In the rows, zero is written as 128.
Each named turn below is shown by a few rows before and after it. Which turns, in which order, take the first row of each later pair to the second? The first pair is answered.
k_803:
[134  99 153 124 125 118 127 185 150 159 144 126 123 148 122 138 140 115
 129 106 132 117 119 145 118 117 153 171 114 114 126 127 143 111 136  94
 126 121 133 127 136 156 136 146 122 130 145 122 120 115  89 109 134 107
 146 113 117 104 118 127] -> [165 100 125 147 129 127 117 166 147 142 149 142 140 109 122 125 131  91
 103 110 142 142 111 162 116 151 126 166 102 105 124 113  98 122 142 112
 133 123 122 150 122 132 136 122 152 150 159 130 124 130  98 106 131 121
 145 123 123  99 100 115]
[146 147  92 143 128 142 112  78 111  98 136 152 142  79 133 114 121 113
 102 131 126 164 132 143 149 169  78 103 119 133 138 130 103 114 125 168
 143 146 119 129 108 108 122  91 177 150 144 141 154 146 148 156 119 154
 107 150 153 118 117 111] -> [115 160  97 122 111 147 143  98  95 129 135 106 112 126 138 143 135 155
 169 150  99 149 136 121 148 119  93 100 141 164 143 160 159  98  97 155
 130 154 143  88 125 130 121 122 140 119 119 136 162 103 168 181 123 146
  88 136 144 124 145 114]
[152 103 116 143 129 144 132 127 130 126 151 106 134 119 120 136 133 130
 130 139 145 143 122 122 121 147 120  96 117 132 119 114 120 113 141 123
 128 119 134 116 120 125 113  98 127 123 138 127 118 129 121 156  99 144
 129 135 127 131 140 112] -> [144 108 116 136 122 145 135 133 127 129 153  97 130 128 125 147 134 138
 149 146 142 145 125 119 126 130 124 102 122 138 121 123 130 104 136 120
 124 116 136 107 126 131 113 108 122 119 132 127 114 115 126 158  93 143
 128 135 124 128 145 115]
[ 90 142  77  73 125 166 138 112 119 144 135 106 106 126 124 135 110 132
 164 139 132  97 132 135 129 113 118 155 129 142 124 126 145  92 137 133
 135 151 138 106 131 109  89 140 151  69 129 122 126 107 124 150 148 142
 122 124 141 112 150 124] -> [ 83 118 107  64 131 160 131 141 135 146 137 119 104 123 113 124 108 120
 146 121 141  85 133 130 128 113 135 164 118 118 120 114 147 108 149 116
 138 147 138 110 142 115  90 144 151  71 131 120 109 111  94 133 155 126
 139 114 132 110 147 134]
k_991:
[129 119 157 125 125 107 147 140 160 115 133 133 118 141 129 168 120 111
 132  90 170  74 103 126 116 122 139 156 106 104 129 115 128 172 124 104
 115 138 168 132 135 117 156 143 127 116 121 133  83 143 148 101 130 103
 154 112 131 129 100 161] -> [131 126 107 125 123 120 143 117 153 107 129 146 117 130 122 144 103 107
 126 100 179  97  94 138 124 137 106 148  97 118 136  90  85 176 119 144
 136 150 147 135 134  97 141 123 154 109 127 151  97 155 158 117 141 122
 149 134 148 130  98 142]
[126 149 160 157 140 106 120 124 147 113 143 123 142  83 161 126 150 125
 141 135 114 118 169 128 136 150 128 105 150 145 118 141 166 151 135 105
 111 117 157 126 128 147 160 154  81 158 116 121 140 116 175 147  91 138
 110 130 111 127 121 166] -> [109 125 180 130 153  94 109 152 175 112 134 138 139  94 139 114 138 107
 114 115 140 102 161 139 141 159 137 134 125 129 115 109 150 169 148  95
 123 114 147 131 146 147 152 150  96 138 110 127 114 131 129 138 117 119
 129 131 114 121 123 175]
[149  96 159 138  59 130 156 163 138 115 113  54 102 147 172 104 127 156
 157 169 139 122  88 113 152  74 103 124 129 121 126 154 141 135  72 141
 153 137 142  98 120 124 139 154 183 118  76 142 147 159 116 154 160 126
 126 123 152 117 100  98] -> [147  92 171 138  63 129 155 179 152 116 114  57 100 153 171 105 131 165
 157 165 142 109  87 104 145  80 110 133 126 115 127 151 149 139  74 133
 151 135 144  98 126 127 140 160 180 115  80 134 137 153 108 150 166 117
 129 126 150 117  94 103]
k_528:
[129 118 138 113 116 149 138 131 128 151 148 108 133 142 126 145  89 127
 137 142 156 101 138 122 140 122 147 118 141 119 127 129 141 134 159 121
 148 139  89 125 128 117 118 134 138  99 140 111 118 117  84 131 115 107
 109 141 140 119 114 101] -> [114 123 133 115 115 146 143 123 124 147 142 106 127 146 132 134  87 140
 145 143 160 103 139 124 145 121 141 115 144 135 127 131 153 132 150 124
 147 142  96 121 131 122 117 144 134 103 130 117 130 109  97 140 118 102
 104 141 145 117 112 103]
[141 134 129 129 141 130 133 129 143 104 139 174 141  85 132 117 140  96
 118 116  97 130 142 156 142 174 124 123 114  98 128 135 110 165 149 117
 129 112 143 143 143 109 142 138 149 156 109 122 136 144 155 105 132 128
 147 139 123 152 117 125] -> [127 139 108 119 140 132 133 116 126 101 135 167 129  91 130 108 135 106
 130 133 104 142 143 165 154 176 113 122 116 122 121 130 102 164 140 127
 132 120 139 133 143 103 134 136 151 144 107 135 144 142 166 116 135 138
 140 149 134 156 121 119]
[ 78 122 130 143 148 119 106 153 177 107 122 163 103 133 159 102 109 113
  80 127 181 101 118 160 165 229 125 113 124 107 124 122 139 221 159  91
 155  93 162 117 176 118 177 171 112 145  97 147 149 175 127 155 121  90
 160 147 122  95 106 164] -> [ 96 119 109 145 149 132  99 145 178 100 112 172 117 130 141  92 101 108
  58 136 197 115  96 165 154 235 101 127 118 101 123 102 108 211 165 118
 167 109 139 123 164 100 168 143 144 133 108 151 148 185 119 143 126 101
 171 153 138  86 102 146]
Now pairs of rows:
(2 to 3 turns a pair)
[102 125 176 113 140 109 123 132 114 141 146  74 108 138 147 166 131 123
 136  98 110  89 160 125 129 136 193 127 115 112 132 145 165 106 127  86
 115 118 124 105 160 142 132 146 103 149 118 124  97  86 112 135 133 103
 148 128 104 132 136 153] -> [158 137 128 146 142 125 106  83 112 105 152 115 137  74 152 142 117  87
  86 108 122 139 153 153 138 202 143 102 113 107 146 121  89 116 135 136
 138 124  97 144 131 106 135 105 153 187 143 132 118 119 130 128 117 143
 142 140 122 123 113 134]  k_803, k_803
[149 152  95 120 111 126 154  86  84 133 142 118 101 166 141 118 113 149
 190 181  77 152 141 139 149 119  81 120 133 174 153 158  97 151 110 165
 125 152 133 144 116 112  95 144 149 122 124 160 136 109 223 155 131 190
 119 121 124 106 160  89] -> [ 99 118 161  75 127  93 139 158 129 163 128 116  78 216 103 111 112 139
 179 141 106  94 146 138 161  97 136 166 107 137 142 140 134 171 133 112
 131 145 131 135 159 146  90 179 131  71 109 159  83 111 149 141 165 138
 163 111 115 102 174 122]  k_803, k_991
[ 93 132 127  83 112 128 138 150 128 135 117 109 120 164  98 120 141 154
 123  99 143 129 118 158 152 132 123 145 118 160 115 126 126 130 132 129
 121 128 137 108 161 124 116 140 135 113  92 126 125 147 112 156 140 107
 127 137 162 150 143 124] -> [112 140 105 101 119 129 129 135 127 118 120 129 128 132  98 114 137 138
  95 107 154 144 110 167 147 154 106 138 113 153 115 110  97 140 140 137
 128 134 122 125 149 111 120 130 149 127 101 133 134 170 115 147 138 121
 133 143 169 151 129 116]  k_803, k_803
[137 118 123 149 127  92 104  78 187  81 154 185 110  33 105  90 136  76
  74 131 124 159 197 191 175 176 123 120 112  92 185 129 111 172 105 127
 113 129 141 121 130 133 165 144 121 147 118  66 104 113 130 155 148 108
 117 152 118 157 126 136] -> [131 141  98 154 112 104 124  53 158 104 155 156  96  52 123 111 144 116
 133 164  98 167 199 176 177 149 117  94 140 133 195 161 140 146  79 142
  99 139 159  93 120 133 169 154 101 145 104  64 135  78 174 173 138 127
  91 146 118 161 141 127]  k_991, k_803
[204 142 123 135  90 177 160  90 146 131 111 114 104 138 107 164 120  99
 133 111 128 158  82  81  90  75 121 124 158  90 143 129 138 108 138 183
 125 126  98 145  87  87 114  91 172 135 156 108 115 122  71  94 159 171
 102 125 142 153 139  92] -> [158 147 124 122  86 165 168  88 131 143 116  83  79 161 131 170 128 125
 178 126 108 141  96  72 112  52 134 111 183 128 145 165 196 107 111 171
 108 127 133 110 102 113 120 130 131 122 132 112 125 104  95 128 159 169
  84 125 126 162 157 110]  k_803, k_528
[146 104  84 104  98 133  83 119 130 138 111 165 118 128  94 106  92  58
  67 115 174 131 121 174 128 119  95 112 108  97 151  87  91 146 151 132
 166 160  94 157 131 107 145  93 161 115 139 180 106 154  72 134 107 156
 151 184 148 122 120 118] -> [ 95 105 115  60  89 123 107 159 117 186 105 116  86 198  94 137 115 103
 142 121 156  77 126 138 126  46 149 125 135 117 148 129 170 128 120  96
 143 158 122 103 155 143 151 147 108  71 113 170  94 111  75 159 115 129
 146 166 129 126 155 134]  k_803, k_803, k_803
